A single turn carries every row of the set below to another of its rows. Some are shown first; where does it send the rows asked next?
kug: [  1  10  -2   4  -3   9  12  14 -18   1  -3  17  -3  -8 -14 -11   1   6
   2   5  13  16   4   5]
dif: [ -2  21   2   0  -2   6   7   1 -24  -4  -7   3 -16  -1  -6   4   0  15
   5  -6  -4 -13   6  -3]
rad: [  0  18   1  -5  -2  13   7   8 -22   8  -2   1  -9  -2  -8   2  -3  -7
   1  -4  16 -17   7  -5]
vepal: [-13  20  -5  12 -11   4   3   9  -1   5 -13  -6 -13  -9 -11  11   6   3
 -12   1   1   9   6  15]
luv: [  2   4  13   0 -12  -2   2   4 -18  -6 -15 -11   7  -2  -7  -5   2  19
 -12  -1   5  14   7   0]
puvak: [ -1  14  -4   1 -11  12  -2  16   9  14 -10   3  -8   1  -5   7   3  14
 -11  -2  15   6  -5  17]
Pava: [ -8  12  -5  -5   2  15   9   7   3  10   6  -8  -7  -9 -11  11   4   0
 -16   4   0   1  -6   9]
ged: [ -1   6  11  -5 -11   3  -1  -5 -12   8  -8   2  12  -3 -20   0   4  18
 -10 -16  13  11   4 -13]
dizu: [ -5  18   0  12   6   9   4   0  -5   5 -14  10  -7  -3   0  16  -9   3
  -4 -15  19   0   0   7]
fizir: [ -8  14   5   3   9  -2  -2  12 -22   1 -13   0  -3  -9  -5  -2  -3   9
 -10   5   9  22   7   2]
Gep: [  0  19   3   0   9  17   2  22 -17  15  -1   2  -7   0 -13  -3   0  17
 -15  -7  -3  12   2  -2]
Raso: [  2   7  -1   7 -19  15   6   8   5  -2  -7   2   0  -2  -6   2  -1   8
   4  -7   0  20   7  -6]
bugin: [  2  -2   7   6   4   3   6  -8  -3  12  -2   7   3 -11  -5  -8   8   1
  -5 -10   2  -8  -2   2]
sel: [ -4  25   2 -11   3  -1   5  14 -20  -8  -6   1 -15   3  -8   0  -4  22
 -18  -3   4   3   6  -3]
Lezo: [  0  14   0   6 -14  -3   6   4 -13  24 -11  -1 -16  -8  -4  -2   0  16
 -16  -9  16 -14   4  -5]
mura: [  6  14   6  -2   1  13  14   1 -20   1   3  14  -5 -20  -2   6   4  14
  -9  -8   7  -8  -1  -7]
Vigal: [ -1   7   0  -3  -7  14   4   1   2  -5  -9   1  19  -8  -4  -1  -4  18
 -14   6  10   8   5  -6]
vafas: [-16  15 -12   3  -4  -3   9   8 -13  -6  -5   5 -14  -3 -20  10  -4  13
  -3   3   8  13   1   1]
Mibob: [  2  -7   2   6 -17   3   8   5   9   3   0   2  -1 -13  -6   5  -2  17
  -9  -3  11 -12   6  -3]
pori: [ 13  12   3   1  -5  11   1   8 -16   6  -8   1  -8 -14  -3  -6  14   4
  -3 -11  -1   8  10 -16]
lume: [ -3  19   7  14  -4  -1   4   0  -2  15 -12  -5   5   3  -3 -12  -9  13
   1  -8  16  -4   3  -7]
loro: [ -1   2  -2 -16  -1  -1   3  -9 -11  -5 -11   1  -3   8  -9   3  -4   8
  -3  -4  19  -8   3  -1]
zisim: [  2  12  -9 -11 -16  17   9  10  -6   4  -4  -2 -18   4  -6   0   5  -1
 -12  -6  -9   2   7   1]
Dosan: [  2   7   8  -4   0  -4  -4   7  -2   8 -10 -13  -6  -7 -10  14   3  11
 -24 -13  21   5   3  -1]
Gifin: [-11   4   7  -2 -15  -6  10  -4  -1  21  -2  -5  -9   5 -11  -4  -6   8
  -4  -3  11   0   0   9]
Tel: [ -9  15  -8 -10 -12   8   6  16  -6   1   1   5  -7  -3 -26  -1  -1  16
 -12   5   7   6  18  -9]
zedal: [ -2   8   2   7  -3  15   8   6   2  10  -4  -6   3  -1  -2   0  -7   3
 -24 -12  -1 -17   5  -2]

Tel moves to Gep
Dosan moves to dizu
And these:
zisim moves to pori
fizir moves to vafas
Pava moves to mura
luv moves to vepal
bugin moves to Mibob
rad moves to ged
Gifin moves to Lezo

